Two rows play each game, the first against the second. How much does the first row win by? 20 is about a draw, 40 a big win and 0 a big loss. Wins can go round in a circle: one row can beat a second, the second a third and the third the first. Each row has two weighted sums of its numbers, A and B, taken from their middle values. A row wins by its A times the other's B, less its B times the other's A.
[-0.5 -1.4 -0.7 -0.6 -0.3  0.5  0.9  0.4  0.  -0.1]
[-0.6 -0.7 -0.7 -0.7 -1.  -0.1  0.8  0.7 -0.2 -1.1]: 27
[-0.6 -0.2 -0.6 -0.8 -1.  -0.2 -0.2  1.3  1.3  1.7]
[ 2.1  2.1  1.7  0.8  0.9 -1.1 -0.8 -0.7 -0.6  0.2]: 18
[-0.6 -0.6 -0.8 -0.8 -1.   0.6  0.6 -0.9 -0.6 -0.5]
[-0.7 -0.4 -1.3 -0.7  0.8  1.1 -1.  -0.3  0.  -0.5]: 29
[-0.5 -0.8 -0.2  0.3  1.1  1.8  1.2  0.4 -0.2 -0.1]
[-0.6 -0.9 -0.2  0.6  0.2  1.7  0.5  1.4 -0.4 -0.8]: 25
[-0.7  0.3  2.2  0.8 -1.  -0.5 -1.3 -1.7  0.1  0. ]
[ 2.1  2.2  1.3  0.6  0.9 -0.4  0.1  0.6 -0.4 -0.7]: 17
[-0.4 -1.2 -0.7  1.4  0.9 -0.1  0.1 -0.1 -0.3 -1.3]
[-0.6 -1.  -1.  -0.5 -0.1  1.5 -0.6  0.2 -0.5  1.1]: 30
[-0.6 -0.4 -1.  -1.2 -1.  -0.8 -0.8  0.7  0.9  0.6]
[ 0.3  1.6  2.   1.8  0.7 -0.5 -0.7 -0.6 -0.4 -1.6]: 16
[ 1.   2.   1.9  1.8  0.4  0.1 -0.7 -1.2 -0.3 -0.3]
[-0.6 -0.5 -0.4 -0.2  1.7  0.1  1.7  0.5  0.7 -0.2]: 20
[ 2.4  2.1  1.2  0.  -0.7 -0.5  0.1  0.  -0.9 -0.3]
[-0.3 -0.4 -0.4 -0.6 -0.2 -0.4  0.   0.9  1.6  2.6]: 12
[-0.4 -0.6 -0.6 -0.8 -0.6  0.9  1.8  0.6 -0.5  0.7]
[-0.5  0.  -0.3  0.3  0.3  1.7  1.   2.1  0.2 -0.3]: 22
[ 0.5  1.2  2.   1.6  1.4  1.3 -0.5  0.  -0.2 -0.7]
[-0.2 -1.3 -0.1  0.6  0.5 -1.  -1.9 -1.3 -0.1 -0.5]: 24
[-0.7 -0.9 -1.3 -1.   0.2 -0.5  0.4  1.5  0.4  0.2]
[-0.3 -0.4 -0.8 -1.   0.9  1.  -1.5 -0.6 -0.3 -0.6]: 17
[ 1.9  1.1  1.1 -0.2 -0.7 -1.2 -1.4  1.7 -0.4 -0.8]
[-0.5 -0.3 -0.6 -0.7  0.6  0.3  1.1  2.2  1.1  0.3]: 11
[-0.2  0.9  1.4  1.3  1.2  1.4  0.6 -1.4 -0.3 -1. ]
[-0.5  0.  -0.8 -0.8 -1.6 -1.6 -0.1  0.9  0.4  0. ]: 14
[-0.5  0.3  0.1  0.9  2.1  1.4  1.2 -0.6 -0.3  0.8]
[-0.9 -0.3  0.7  0.1 -1.3 -1.7  0.  -1.6 -0.6 -0.9]: 19
[ 0.6  0.4  1.5  1.7  2.2 -0.7 -0.7 -0.9 -0.4 -0.6]
[-0.6 -0.6 -0.9 -0.7 -1.4 -0.5  0.7  0.5  0.4  0.2]: 26
[-0.9 -0.5 -0.8 -0.8 -1.  -1.3 -0.3  0.8  1.1  0.8]
[-0.2 -0.4 -0.3 -0.2  0.6  0.7  2.5  0.9  0.3  0. ]: 25
[-0.6 -0.5 -0.9 -0.8 -0.8 -0.5  1.4  0.3  0.5 -0.5]
[-0.5 -0.2 -0.5 -0.8 -1.  -0.1  1.8 -0.3 -0.3 -0.9]: 24
[-0.1  0.2  0.9  1.7  1.7  2.   0.2  0.5 -0.1  0.1]
[-0.6 -0.2 -0.6 -0.1  0.4  1.9  1.6  0.4 -0.2 -0.3]: 23
[-0.4 -0.2 -0.5 -0.9 -0.7  0.7  1.7  1.1 -0.4 -0.9]
[-0.5 -1.1 -0.7 -1.   0.   0.9  0.6  0.1 -0.6  1.9]: 24
[-0.4 -0.3 -1.1 -1.2 -0.5  0.5 -0.1 -1.   0.7 -0.1]
[ 1.3  1.9  0.6 -0.7 -1.6 -0.4 -0.1 -0.5 -0.3 -0.4]: 5
[-0.6 -1.1 -0.6 -1.2  1.2  0.7  0.4  1.  -0.1  0.1]
[-0.4 -0.8  0.9  1.4 -0.9  0.8 -0.7 -0.6 -0.4 -1.2]: 19
[ 1.6  2.1  1.3  0.6  1.9 -0.2 -0.9  0.1 -0.7  0. ]
[-0.5 -1.   0.2  0.9  1.4 -0.3 -1.1  0.6 -0.2 -1.7]: 19
[-0.2  0.1  0.9  1.9  1.7  1.6 -0.6 -0.6 -0.3  0.3]
[-1.  -0.6 -1.   0.6  0.5  0.   0.3 -1.9 -0.3 -0.7]: 20
[-0.2  0.  -0.7 -0.8 -0.1 -0.3  0.6  2.7  0.9  0.4]
[-0.9  0.1 -1.2 -1.3 -0.1  0.5 -0.4  0.2  1.4  0.2]: 16
[-0.6 -0.6 -0.8 -0.8 -1.3 -1.3 -0.3 -0.9  0.3  0. ]
[-0.4 -0.9 -1.  -1.2 -0.6 -0.4  0.3  0.7  0.  -0.7]: 20
[-0.8 -0.3 -1.  -1.5  0.3  0.5  1.6  0.2 -0.2  0. ]
[-0.4 -0.5 -1.  -1.1 -0.7 -0.7 -0.1  0.2  0.7  2.2]: 26
[-0.5 -0.4 -1.  -1.2  0.1 -1.7  0.7 -0.1 -0.4 -1.2]
[-0.4 -0.1 -0.3 -0.7 -1.9 -0.8 -0.8 -0.4  0.1 -0.5]: 19
[-0.5 -0.5 -0.7 -1.1 -0.5 -0.3 -1.   0.5  0.9  2.2]
[-0.6 -0.5 -1.  -1.  -1.   0.3 -0.3  1.5  0.  -0.3]: 11
[ 0.1  0.9  2.2  1.5 -1.2  0.2  0.4 -0.1 -0.4 -0.9]
[ 2.1  2.   1.2  0.  -0.1 -0.5 -1.9 -0.7 -0.6  0.1]: 37
[-0.6 -1.  -0.7 -1.1 -0.9 -0.9 -0.1 -0.3  0.7 -0.2]
[ 1.2  1.6  2.2  1.7  0.3 -0.5 -0.1 -1.5 -0.4  0.4]: 22
[-0.3 -0.7 -0.6 -0.7 -1.  -0.7  1.7  0.5 -0.3 -0.5]
[ 1.   1.1  0.9  0.2 -0.8  0.4 -2.1 -1.1 -0.4 -1.1]: 33
[-0.5 -0.9 -1.  -1.2  0.6  0.3  1.1  1.1 -0.4 -0.4]
[ 1.   1.7  1.9  1.6  0.3  0.  -1.2 -1.6 -0.6  0.1]: 21
[-0.6 -0.9 -0.9 -0.8 -0.8 -1.5 -0.8  0.7  0.1  1.5]
[-0.4 -1.1 -1.1 -1.3 -0.1 -0.6  0.5  1.3  0.1  0.2]: 21
[-0.5 -0.2 -0.4 -0.7  0.3  0.   1.4  2.5  0.9  0.8]
[ 2.5  1.5  0.5 -0.1 -0.8 -0.7  0.5 -0.2 -0.5 -0.9]: 26
[ 2.8  2.   0.8 -0.1  0.   0.2 -0.4  0.1 -0.1  0.5]
[-0.4 -0.1 -0.6 -0.9 -1.6  0.2  0.5  0.5  0.4 -0.6]: 21
[ 0.7  1.8  1.7  1.4  1.3  0.  -1.9  0.4 -0.2 -0.7]
[-0.7 -0.8 -0.9 -0.8 -0.8 -0.6  1.3  0.8  0.7  0.7]: 15
[-0.8 -0.7 -1.  -0.9 -0.1  1.4  0.3  0.  -0.1 -0.1]
[-0.5 -0.7 -0.7 -1.   0.2  1.   1.8  0.5 -0.1  0.1]: 21
[ 1.6  1.5  1.1 -0.7 -0.8 -0.4 -1.7  0.3 -0.4 -1.1]
[-0.7 -0.5 -0.8 -0.7  2.   0.4 -0.5 -0.7 -0.3 -0.2]: 36
[-0.8 -0.7 -0.7 -0.5 -0.3  0.7  1.7  1.3  0.   0. ]
[-1.3 -0.9  1.   2.4  0.3  0.5  0.9  0.1  0.1  0.2]: 13
[-0.6 -0.5  0.5  1.2 -0.3  1.8 -0.2 -1.3 -0.2 -0.6]
[-0.5 -0.3  1.4  2.   1.3 -0.2  0.   0.2  0.  -1.7]: 15
[-0.5 -1.1 -0.9  0.2  1.2  0.4 -0.8 -0.9 -0.3 -0.7]
[-0.8 -0.6 -0.9  0.3  2.  -0.8 -1.  -0.1 -0.1  1.6]: 22
[-0.3 -0.2 -1.3 -1.4 -0.2 -1.8  0.6 -0.5  0.5  0.1]
[-0.4 -0.4 -0.1  1.1  1.8  0.9 -0.2 -1.6 -0.2 -0.4]: 15
[-0.3 -0.2  0.1  0.5  1.2  2.2  0.7 -0.2  0.  -0.7]
[ 2.4  1.9  1.2  0.3  0.1 -0.8 -1.2 -1.1 -0.8  1.1]: 21
[ 1.5  2.   1.6  0.3 -0.6 -1.2 -0.6 -0.4 -0.3 -1.2]
[-0.8 -1.2 -0.8 -0.1 -0.3  1.2  0.3  0.4 -0.1 -0.5]: 18
[ 1.1  1.4  1.5  1.4  0.2 -0.1 -0.9  1.1 -0.3 -1.9]
[-0.5 -0.9 -0.9 -0.8 -0.9 -1.   0.4  0.2  0.9  0.1]: 4
[ 1.3  1.1  0.6 -0.3 -1.9 -0.3 -1.3 -0.8 -0.3  0.3]
[ 0.4  0.1  0.9  0.6  1.5  0.3 -2.5  1.5 -0.4 -0.9]: 20
[-0.5 -0.3  0.4  1.8  0.6  2.   0.6  0.  -0.1  1.7]
[-0.7 -0.8 -1.1 -1.   0.8  0.3  1.4 -0.3 -0.4  0.2]: 19
[ 0.3  0.9  2.1  2.3  1.1  0.5 -0.2 -0.6 -0.5 -0.7]
[ 0.9  1.2  2.1  1.9  0.6 -0.2  0.4  0.5 -0.2 -1.4]: 15
[ 1.8  1.7  0.5 -0.7 -1.  -0.8 -0.7 -0.9 -0.5 -0.8]
[ 0.3  1.3  1.9  1.3  2.   0.3  0.6 -1.2 -0.4  0.4]: 27
[-0.4 -0.7 -0.7 -0.9 -1.2 -0.8 -1.   0.9  0.8  0.8]
[-0.5  0.5  1.4  1.6  2.3  0.1 -0.8 -0.2 -0.2 -0.8]: 18
[ 1.1  2.8  1.2 -0.1 -0.6 -0.7 -0.2 -0.2 -0.3 -0.6]
[-0.6 -1.4 -0.6  0.  -0.1  1.4  0.4 -0.1 -0.5  0.7]: 18
[-0.5 -0.5 -0.7 -0.9 -1.5 -0.1 -0.5  1.   0.4  0.8]
[-0.7  0.  -1.  -1.  -0.2  1.3  1.1  0.1 -0.4 -0.9]: 23
[ 1.5  2.5  1.7  0.8 -0.6 -0.5 -1.2  0.  -0.6  0.3]
[-0.6 -0.3 -0.7 -0.6 -1.6  0.7  0.4  0.1 -0.6 -0.2]: 16
[ 0.4  1.1  1.7  2.4  0.2  0.  -1.4 -0.3 -0.1 -0.9]
[-0.7 -0.2 -0.3  0.3  2.2  0.8  0.2 -0.5 -0.1 -0.8]: 28
[ 0.6  1.6  1.   0.1  0.  -1.5  0.  -1.  -0.4 -2.3]
[-0.3  0.  -0.3 -0.2  0.4  1.2  2.4  1.4  0.   0.3]: 11
[-0.5 -0.1 -0.5 -0.4  0.4  0.1  1.6  2.   1.1  1.4]
[ 0.1  1.   2.1  2.4  0.6  0.6 -1.3  0.2 -0.1 -0.1]: 34
[-0.3 -0.3 -0.6 -0.8 -0.3 -0.4 -0.8 -1.3  0.7  2.4]
[-0.1 -0.2  1.1  2.6  1.6  0.8 -0.3  0.1 -0.1  0.9]: 38
[-0.8 -1.2 -1.3 -0.6  0.3 -1.5 -0.4  0.  -0.6 -0.4]
[-0.4 -0.6 -0.8 -0.9  0.2  0.9  1.8  0.6 -0.3 -0.5]: 19
